Here are some points, each followed by its number:
[ 0.23  0.36  1.93  0.63 -0.58  0.24  0.57  0.90  1.29 -0.59  0.00 -1.25
  1.93 -0.54 -0.48  0.03  0.20 -0.95 -0.50  0.23 -1.16  0.54] 0
[-0.19  0.51  1.14  1.32 -1.02  0.74  0.67  1.20  0.83  0.03  1.42 -2.42
  0.97 -1.08  0.00  0.66 -1.27 -1.01 -0.47  0.96 -0.01 -0.52] 1
[ 1.27 -1.39 -0.71 -1.16 -0.59  0.46 -0.91 -1.57  2.43  0.37  0.01 -1.56
  2.49  0.60  1.14 -1.21 -1.31  1.19 -2.06  1.29  0.00  0.58] 2
[-1.30  0.00  2.30 -0.40 -0.32  0.70 -0.40  2.20  0.39  2.19  1.28 -0.09
  0.79 -0.85 -2.57 -1.10  1.29 -1.00  0.93  0.26 -1.38  0.59] 3
[-0.14 -0.53  0.49  0.07 -2.19 -1.37 -0.48  1.05  1.72 -0.04 -1.04 -0.68
  0.73 -1.60 -0.18  0.15 -0.08  1.16 -0.79  1.07 -0.15 -0.06] 4
[-1.24 -0.93 -1.61 -0.79 -0.44  0.23 -0.11  0.33  1.46 -0.65 -0.82 -3.20
  1.66 -1.58  0.73  0.19 -1.42  0.56 -0.49  0.47  1.33 -0.41] 5
[ 0.02  0.82  1.27 -0.74 -1.74 -0.74  0.85  0.57  1.48 -0.65 -0.12 -2.16
  1.00 -1.26  0.23  1.60 -1.13  0.10 -1.77  0.60  0.26  0.60] 6
[ 1.08  0.05  1.13  0.61 -0.45 -0.16  0.16  1.64  1.06 -0.12  0.39 -1.48
  1.75 -0.52  0.05 -0.49 -0.55 -1.07 -0.78  0.65 -0.66  0.68] 7
[ 0.73 -0.94 -0.52  0.10 -1.32  0.91 -0.84  0.95  1.51 -0.79  0.23 -0.57
  1.09  0.20  0.24 -0.98 -0.06  0.62 -1.33  0.57 -0.30 -0.35] 8
[ 1.75  0.00  0.29 -0.81 -1.09 -0.37 -0.06  0.91  2.14 -0.10 -0.24 -1.40
  1.03 -1.01  1.04  1.32 -0.63  0.68 -1.14  0.69  0.30  1.01] 9
[-0.70 -0.54  0.59 -0.08 -1.74  1.28  0.34 -0.29  2.02 -0.22  0.30 -0.25
  1.29 -1.41 -0.46 -0.99 -0.33 -0.94 -1.14  0.13 -0.73 -0.44] 10
[ 0.50 -0.82  2.28  0.69 -0.13  0.35  1.06  0.61  1.35  1.08  0.40 -2.07
  1.74  0.79  0.47 -2.01 -0.41 -1.32 -0.30  0.96 -2.56  0.01] 11
[-0.03  0.16  1.53  1.48 -1.29 -0.17  0.97  0.57  2.15 -0.33 -0.14 -2.84
  1.70 -1.06  0.58  1.15 -0.73 -0.81 -1.22  0.18 -0.58  0.76] 12
[ 0.74 -0.20  1.32 -0.42 -1.08 -0.43 -0.01  1.01  2.14  1.41 -0.16 -2.59
  1.19  0.47  0.66 -1.19 -1.11  0.35 -0.30  0.85 -2.16 -0.58] 13
[-0.23  0.71 -0.20 -0.19 -1.82  0.41  0.70  0.30  2.10  1.01  0.36 -1.04
  0.88 -1.41  0.34 -0.93 -1.28  0.86 -1.58  0.25  0.92 -0.19] 14
[ 0.67 -0.61  1.43  0.63 -0.19  0.05  0.72  0.86  0.81  0.55 -0.13 -1.72
  1.72 -0.21  0.17 -0.63 -0.78 -0.76 -0.93  0.60 -0.86 -0.16] 15
[-0.40 -1.63  1.75  1.15 -1.22  0.37 -0.32 -0.52  1.73 -0.33  1.32 -2.96
  0.93 -0.11  1.05  0.36 -1.12  0.43 -1.89  1.28 -0.32 -1.96] 16
[ 1.76  0.25  1.03 -0.09  0.23 -0.97 -0.34  2.33  0.47  0.26  0.31 -2.08
  1.71 -0.49  0.20 -0.19  0.25 -0.56  0.38  0.64 -0.45  0.10] 17
[ 0.53 -0.23  0.70  0.34 -0.12  0.34  0.93  0.87  1.61  0.19  0.16 -1.80
  1.07 -0.48  1.24 -0.16 -0.34 -0.37 -0.93  0.65 -0.04 -0.32] 18
[-0.20 -1.15 -0.15 -0.27 -0.19  2.35  1.61  1.10  0.95 -0.36  1.05 -1.91
  1.67 -0.14  0.61 -0.91 -0.92 -2.00 -1.63  0.60  0.42  0.10] 19
[-0.40  0.61  2.05 -3.06 -0.13  0.65 -1.12  2.17  1.37 -0.36  1.72 -1.44
  0.97  0.79 -0.70  2.57  1.04 -0.61 -0.34 -0.01 -0.25  0.00] 20
[ 0.13 -0.58  0.65 -0.20 -1.31 -0.59 -0.47  1.38  1.08 -0.40 -0.96 -0.44
  0.53 -1.53  0.04 -0.10 -0.33  1.14 -1.56  0.80  0.62  0.04] 21
[-0.17 -0.42  0.79  0.04 -1.38  0.72  0.04  0.73  1.30  1.08  0.33 -1.39
  0.84 -1.09  0.34 -0.23 -1.10 -0.41 -1.31  0.84 -0.35 -0.09] 22
[ 0.16  1.25  0.36 -1.57  0.74 -1.09 -1.81  0.07  1.98 -0.67 -0.34 -3.15
  1.24  1.78  0.25  1.13  1.16 -0.17 -0.67  0.29  0.30  0.48] 23
[ 1.25 -1.56  0.63 -1.34 -0.44  2.18  1.26 -0.11  2.14  0.11  0.61 -2.86
  1.71  0.24  2.83 -1.00 -1.70  0.28 -1.27  2.23 -0.73  1.56] 24
[-0.44 -0.28  0.88 -0.35  0.54  1.97  1.04 -0.74  0.15 -1.87  1.08 -1.56
  2.64  0.70 -0.21 -0.36 -0.93 -0.68  1.64 -0.73  0.27 -1.14] 25
[ 0.06 -0.65  0.96 -0.31 -1.69  0.24  0.45 -0.08  1.82  0.13  1.06 -2.44
  1.76 -0.32  0.21 -0.14  0.11  0.30 -1.07  0.86 -0.08 -0.49] 26
[ 1.16 -0.29  0.53 -1.23 -0.22 -0.56 -0.46  1.56  1.17  0.59 -0.23 -0.54
  0.79 -0.58 -0.38 -0.69  0.38  0.55 -0.44  0.44 -0.20 -0.21] 27
[ 0.27  0.08  0.38 -1.02 -1.61 -0.47  0.41  0.33  1.19  0.12 -1.29 -0.51
  0.55 -1.82  1.23  1.15  0.15  0.11 -1.47  0.89  0.49  0.59] 28
[-0.33  1.01  1.11 -0.87 -1.58  1.00 -1.16 -0.94  1.47 -0.71  0.69 -1.57
  2.82 -1.08 -1.26 -0.86 -0.44 -1.15  0.13  0.87  1.31 -0.23] 29
[ 0.53 -0.53  0.38 -0.17 -2.73 -1.67 -0.65  0.18  2.46 -0.64 -0.23 -1.01
  1.22 -1.70 -0.10  0.25 -1.03  1.01 -1.34  0.80 -0.72 -0.67] 30
[ 1.27 -2.25  0.16  1.49  0.21  0.82 -0.05 -1.26 -0.32  0.67  0.83 -2.04
  1.33  0.99  0.08 -1.50 -0.95 -0.16 -1.45  1.33 -0.60 -0.13] 31
Which two points above are nearest to each new point by angle? Their numbers follow each, smallest number first.
[-1.08  0.37  2.70 -0.53 -0.61 -0.36 -0.92  2.79  0.34  1.69  0.49  0.35
  0.38 -1.05 -3.32 -0.71  1.83 -0.47  1.82 -0.07 -1.27  0.71] 3 27
[-0.25  0.56  1.92 -0.40 -1.33  0.22 -0.07  0.43  1.47  0.43  0.35 -2.31
  0.78 -1.19 -0.27  0.32 -0.21  0.41 -1.10  0.41 -0.37 -0.17] 6 26
[ 0.27 -0.36  1.19  0.69 -0.17 -0.14  0.86  1.03  0.05  0.55  0.49 -2.56
  2.13 -0.27  0.33  0.09 -1.07 -0.70 -0.05  0.49 -1.48 -0.56] 11 15
[-0.41  0.29 -0.42 -0.20 -1.83  0.41 -1.34  1.18  2.48  0.21 -0.35 -1.70
  0.42 -1.19  0.40  0.72  0.40 -0.20 -1.89  1.13  1.28 -0.42] 21 28
[ 0.37 -0.34  2.06 -0.06 -0.16  0.24  0.30  1.29  1.26  0.68  0.15 -1.23
  1.15 -0.07 -0.26 -1.06  0.10 -1.04 -0.06  0.29 -1.76  0.15] 11 15
[ 1.61  0.13 -0.24 -0.58 -0.54 -0.74 -0.35  1.46  1.30  0.07 -0.73 -0.63
  1.46 -0.51  0.27 -0.72  0.35  0.43 -0.95  0.42 -0.79 -0.35] 17 27
[ 0.22  0.07  2.13  0.07 -1.73 -0.40  0.98  0.06  1.79  0.20 -0.77 -1.34
  0.74 -0.02  0.44  0.41 -0.55  0.71 -0.61  0.09 -0.83  0.46] 6 12
[ 0.27 -1.41 -0.09 -1.24 -1.01  0.09  0.26 -1.20  3.01  0.51 -0.12 -1.23
  0.96  0.16  0.87 -1.72 -0.15  0.52 -1.97  2.04 -0.54 -0.31] 2 24
[-0.13 -0.41 -0.25 -1.88 -1.26  0.80 -0.39  1.06  1.20  0.49  1.75 -0.64
  0.99 -1.48 -0.89  0.79 -0.21 -0.18 -0.55  0.09  1.01  0.57] 20 29
[ 0.67  1.15  0.98  2.03 -1.37 -0.15 -0.79 -0.42  1.51  1.17 -0.97 -0.49
  1.10 -1.04  1.22  0.65 -0.57 -0.32 -1.20  0.00 -1.31 -0.64] 12 22
[-0.38  0.07  1.37 -0.26 -0.65  0.26 -0.96  1.42  1.06  0.89  0.85 -0.57
  1.81  0.13 -2.53 -1.57  0.39  0.40  1.01  0.20 -1.37 -0.46] 3 27
[ 0.09 -0.15  0.51 -2.18 -0.16  1.14 -1.36 -0.39  2.09 -0.06 -0.39 -1.41
  0.36 -0.47 -0.41  0.76  1.58  1.14 -2.41 -0.13  0.61  0.26] 20 23
[-0.28 -0.77  0.70 -0.21 -0.91  0.77 -0.12 -0.03  1.68  0.33  0.03 -0.66
  1.06 -0.05 -0.91 -0.54 -0.06 -0.41 -0.88  0.04 -0.82  0.32] 10 22
[-0.11 -0.34  1.09  1.33 -1.16  0.78  0.68 -0.81  1.59  0.64 -0.12 -2.33
  0.96 -0.06  1.09  0.14 -0.60  0.06 -1.35  1.33 -0.48  1.10] 12 18
[ 0.89 -0.44  1.85 -0.88 -0.77 -0.45 -0.09  1.25  2.07  2.12 -0.05 -2.82
  0.94  0.73  0.59 -1.51 -0.51  0.56 -0.13  0.89 -2.61 -0.53] 11 13
[ 1.04 -0.52  1.13  0.11 -1.40 -0.21  0.09  0.19  2.20 -0.56 -0.94 -2.53
  1.29  0.48  0.79 -0.89 -0.76  0.78 -0.99  0.58 -1.46 -0.12] 13 26
[-0.68 -0.01  1.41 -0.44 -0.64  0.74  0.04  1.45  1.12  1.17  1.28 -1.19
  0.94 -0.69 -0.79 -0.76 -0.01 -0.87 -0.14  0.55 -0.85  0.37] 3 22
[-0.37  0.17  1.54  0.08 -0.71  0.45 -0.33  1.12  1.20  0.54  0.48 -0.64
  1.28 -0.28 -1.65 -1.16  0.44 -0.41  0.36  0.03 -1.14  0.06] 0 3
[ 0.56  1.13 -1.17  0.28 -2.29  0.28 -0.54  0.54 -0.09 -2.17  1.85 -0.91
  0.05  0.77  1.05  0.35 -0.28 -0.27 -2.09  2.43 -0.24 -4.15] 8 16
[-2.01 -0.50  0.75  1.12 -1.20 -0.38 -0.72  0.82  3.18  0.46  0.32 -1.01
  0.80 -1.56 -0.48  0.95 -0.72  1.22  0.30  1.19  0.66  1.09] 4 30
[-0.17 -0.20  1.12  0.21 -2.89  0.45 -1.25  1.01  1.95 -0.43  0.92 -1.33
  0.94 -1.44 -1.11  1.40 -1.26  0.25 -0.61  1.02  0.77  0.18] 6 30
[-1.03 -1.02  1.54  0.15 -0.10  1.43  0.36  1.46  0.74  2.26  1.18  0.13
  1.48  0.03 -2.18 -2.82  0.49 -1.42  0.61  0.26 -2.40  0.12] 3 11
[ 1.07 -0.31  0.58 -0.05 -0.34 -0.18  0.15  1.19  1.43  1.35 -0.06 -2.26
  1.05 -0.71  0.64 -0.58 -1.00 -0.36 -0.70  0.68 -0.86  0.14] 13 15
[-0.84  0.35  0.64 -0.95 -1.03  0.36 -1.13  1.51  1.50  0.46 -0.22 -0.18
  0.62 -0.91 -1.76  0.17  0.94  0.70  0.00 -0.17  0.04  0.44] 3 27
[ 0.78 -0.82  0.47 -1.91 -0.64 -0.04 -0.32  1.15  1.89  1.91 -0.57 -1.86
  0.18 -0.24  0.91 -0.58 -0.02  0.92 -1.28  0.72 -0.96 -0.28] 13 27
[-0.38 -0.48  1.55  0.20 -0.74  0.28 -0.14  1.18  0.99  1.00  0.34 -0.36
  1.15 -0.26 -1.45 -1.25  0.31 -0.86 -0.02  0.55 -1.46  0.01] 3 11
[ 1.09 -0.58  0.46 -2.45 -0.34  0.57 -0.88  0.24  1.90  0.77 -0.42 -1.99
  0.15 -0.61  0.69  0.07  1.71  1.26 -1.45  0.79  0.12  0.53] 9 27
[ 0.13  0.13 -0.83  0.58 -1.65  0.49  0.46  0.89 -0.14  0.49  0.61 -1.10
  1.03 -1.46 -1.16  0.87 -1.19 -0.28 -1.04  0.42  1.45  0.09] 1 14
[ 0.62 -0.51  0.33 -1.22 -1.01  0.35  0.30  0.51  0.91 -1.09 -0.47 -1.02
  0.39 -1.15  0.86  0.89  0.89 -0.44 -2.67  0.73  0.43 -0.12] 6 28
[ 0.88 -0.17  0.03 -1.30 -1.55 -1.79 -0.87  1.63  1.63  0.24 -1.01 -1.07
  0.49 -1.20  0.42  0.29 -0.04  1.35 -0.66  0.46  0.20 -0.24] 4 21
[ 2.00  0.04  1.01 -1.91  0.06  1.03 -1.02  0.00  1.38  0.23 -1.67 -2.75
  0.36  0.62  1.82  1.33  1.19  0.47 -2.11  0.06  0.54 -0.08] 9 23
[ 0.66 -0.17  1.74  0.19 -0.08 -0.25  0.32  1.77  0.49  1.04 -0.11 -0.27
  1.15  0.04 -0.99 -1.81  0.39 -0.86  0.37  0.37 -1.88  0.05] 3 11
[ 0.78 -0.52  0.56 -1.31 -1.01 -0.34 -0.22  1.19  1.82  1.68 -0.32 -1.97
  0.47 -0.33  0.98 -0.58 -0.52  0.83 -1.01  0.94 -1.21 -0.32] 13 27
[-1.38 -0.53 -0.06  0.20  0.09  1.39  0.90  1.42 -0.19  0.72  1.35 -1.10
  2.17 -0.47  0.67 -0.42 -0.87 -1.71 -2.12  1.78  0.41 -0.34] 19 22
[-0.10  0.59  2.22 -1.29 -2.49  0.14 -0.77  1.38  0.13 -1.54  0.35 -2.01
  2.14 -1.12 -0.05  0.20 -1.18  0.30 -1.64  2.15 -0.27 -0.06] 6 26
